125,127,137,127,153,139,113
107,154,124,136,124,111,104
136,115,136,121,137,143,148
yields 125

126,120,117,156
123,129,124,115
127,126,128,123
yields 126

119,119,117,157
138,123,113,153
117,127,104,148
yields 119

101,105,148,141,117,144
130,138,129,133,128,115
125,116,108,129,147,147
yields 101

135,122,125,131,117
140,122,139,154,123
122,130,133,144,134
yields 135

136,143,113,119
122,126,155,125
139,120,127,127
yields 136

132,131,148,117
121,127,111,121
112,104,135,126
yields 132

138,135,123,123,115,111,144
148,139,110,139,109,107,117
122,120,130,129,113,138,121
yields 138
---
[[148 144 115 138 134 105 134]
 [138 118 123 134 142 141 138]] Out: 134

[[111 123 127 134]
 [140 118 123 150]
 [140 122 146 134]] Out: 118

[[130 133 125 135 120 137]
 [124 126 137 129 128 132]
 [134 127 123 101 128 123]] Out: 129

[[106 113 118 133 124  98 129]
 [143 128 136 138 140 124 132]
 [134 103 128 135 141 121 119]] Out: 140

[[136 102 107 116 119]
 [136 119 153 137 123]] Out: 107

[[142 116 139 145 115 112 151]
 [131 125 123 140 116 138 144]
 [137 132 108 128 125 148 141]] Out: 116
---
109  124  134  104  132
141  126  120  114  124
113  139  129  128  143
Answer: 141

140  123  118   99  111  134  141
137  125  127  118  119  138  129
119  135  127  127  134  117  130
Answer: 137

134  132  128  124  149  135  106
146  141  148  144  103  135  155
136  115  114  139  137  122  139
Answer: 146

136  118  109  150  139  115
118  135  140  125  130  141
136  130  125  122  126  125
Answer: 118

108  116  110  109  144
123  127  113  123  142
147  121  139  150  103
Answer: 123

123  125  138  128  137  122
122  107  113  125  118  136
141  122  128  133  118  138
Answer: 122

134  144  134  133  108  120
117  127  116  127  117  123
119  135  123  121  104  112
Answer: 117

141  115  128  130  148  117
106  136  133  122  101  139
115  130  100  136  123  141
Answer: 106

112  132  124  128  124
130  120  103  145  125
130  112  132  144  129
Answer: 130
---
Input: array([128, 134, 109, 135, 122, 157])
Output: 135
Input: array([146, 152, 130, 141, 108, 111])
Output: 141
Input: array([101, 141, 126, 128, 139, 135])
Output: 128
Input: array([140, 137, 106, 129, 155, 149])
Output: 129
Input: array([154, 145, 116, 118, 151, 108])
Output: 118
Input: array([106, 154, 120, 109, 150, 115])
Output: 109
Input: array([119, 132, 151, 146, 122, 116])
Output: 146
Input: array([127, 129, 113, 157, 112, 131])
Output: 157
---
Q:
[[141 138 115 124 129]
 [136 143 100 114 139]
 [102 127 118 112 148]]
A: 136

Q:
[[125 127 122 149 100 133 114]
 [146 108 147 152 139 114 107]
 [129 145 101 126 120 149 144]]
A: 146

Q:
[[131 138 119 133 112]
 [148 106 121 140 119]
 [112 143 143 131 139]]
A: 148

Q:
[[103 122 130 120 128 126]
 [104 122 130 120 135 126]
 [107 122 130 120 110 126]]
A: 104

Q:
[[132 126 144 131 127 130 134]
 [131 128 150 135 129 129 135]
 [133 126 143 133 126 129 135]]
A: 131

Q:
[[139 142 101 156]
 [142 157 103 106]
 [138 141 147 146]]
A: 142
---
[[129 123 142 141 128 128 129 123 127 130 119 118 137 129 101]
 [123 127 139 142 130 135 123 126 123 133 127 123 136 132  98]
 [146 134 137 122 117 120 125 134 124 119 122 126 125 120 151]
 [145 124 144 130 120 114 134 128 129 122 111 118 138 122 135]
 [146 129 142 126 117 115 130 132 127 120 116 122 132 120 146]
 [135 120 144 139 126 122 133 123 129 127 113 115 139 127 109]] -> 135

[[133 132 131 138 120 114 121 120 129 126 132 135]
 [121 130 127 125 135 134 135 135 129 119 121 132]
 [139 147 141 135 135 128 133 121 117 149 109 111]
 [132 135 136 137 126 116 126 129 117 133 128 129]
 [119 127 128 140 124 107 117 133  99 134 130 130]
 [127 131 126 124 138 143 141 127 129 117 124 124]
 [132 126 131 125 122 124 123 128 135 134 130 136]
 [130 120 125 139 112 108 111 110 122 134 153 143]
 [141 149 144 143 131 122 129 121 124 144 114 113]
 [129 123 121 121 132 140 136 126 130 121 130 123]
 [128 130 125 114 142 149 146 134 120 119 113 118]] -> 113

[[136 126 126 121 125 133 130 136 127 123 134]
 [121 129 126 121 133 133 130 120 127 123 123]
 [121 129 126 121 133 133 130 104 127 123 123]
 [121 137 126 121 133 133 130 120 127 123 123]
 [121 123 126 141 133 133 130 128 127 137 126]
 [121 129 126 121 134 133 130 104 127 123 123]
 [128 124 126 121 133 133 130 121 127 123 128]] -> 126

[[140 124 121 109 108 138 119 140]
 [155 124 147 127 129 128 114 100]
 [118 145 146 108 139 106 103 138]
 [143 132 140 116 147 129 111 128]
 [129 137 106 153 146 120 112 116]] -> 138

[[127 120 126 136 127 131 128 131 128 116 129 127 130]
 [127 116 125 136 129 131 128 124 137 121 125 127 128]
 [127 122 126 128 125 125 128 145 116 120 134 127 133]
 [127 109 124 145 128 135 128 124 141 108 126 127 129]
 [127 148 135 121 126 129 128 135 112 134 133 128 132]
 [127 115 125 136 130 131 128 119 142 122 123 127 125]
 [127 120 126 136 127 131 128 138 125 112 130 127 132]
 [127 120 126 136 126 131 128 140 122 111 132 127 133]
 [127 155 144 136 127 141 127 124 120 121 129 127 133]
 [127 120 126 134 128 130 128 126 132 122 127 127 129]
 [127 124 126 129 127 128 128 131 125 124 129 127 130]
 [127 142 136 133 127 134 128 125 125 127 129 127 130]] -> 129

[[146 141 125 109 148 138 150 148 131 144 137 114 124 106 116]
 [109 145 140 118 136 122 108 127 110 145 146 141 149 112 125]
 [132 134 137 137 124 149 127 119 135 108 119 125 128 142 114]
 [116 128 127 106 139 138 138 121 147 127 120 141 146 145 127]
 [114 145 122 106 108 120 116 119 145 145 141 142 113 116 110]
 [150 127 139 118 108 123 141 142 129 122 139 114 130 131 136]
 [111 128 126 118 130 126 131 143 131 141 119 108 148 136 122]
 [144 118 135 130 149 115 149 117 130 130 109 140 148 132 139]] -> 136

[[126 143 138 145 121 122 130 142]
 [115 118 109 125 133 120 149 148]
 [120 142 138 138 131 118 141 132]
 [129 131 128 127 127 128 124 129]
 [124 144 139 133 120 123 126 140]] -> 132

[[119 136 113 128 123 107]
 [110 123 137 138 131 123]
 [108 127 133 134 121 116]
 [122 123 150 134 140 132]
 [120 137 124 107 118 119]
 [138 129 148 119 126 153]
 [143 125 116 121 147 125]
 [108 124 130 109 119 107]
 [146 140 125 119 140 135]] -> 125
---
[156 141 144 142 134]	134
[110 140  99 133 113 106 127]	127
[111 126 136 112 104 107]	107
[119 113 135 112 101]	101
[124 103 136 148 124 131 117]	117
[129 120 120 150 133 128 131]	131
[138 116 126 143 158 134 111]	111
[123 132 107 109]	109
[146 126 153 149 123]	123
---
[130 103 128 150 128] ans = 150
[143 156 145  99] ans = 145
[120 120 126 112 102 121] ans = 102
[145 151 128 144 114] ans = 144
[120 113 103 122 117] ans = 122
[110 104 108 134] ans = 108
[ 98 121 133 122 106 137 120] ans = 137
[123 138 132 125 128 150] ans = 128
[130 133 123 121 151 125] ans = 151
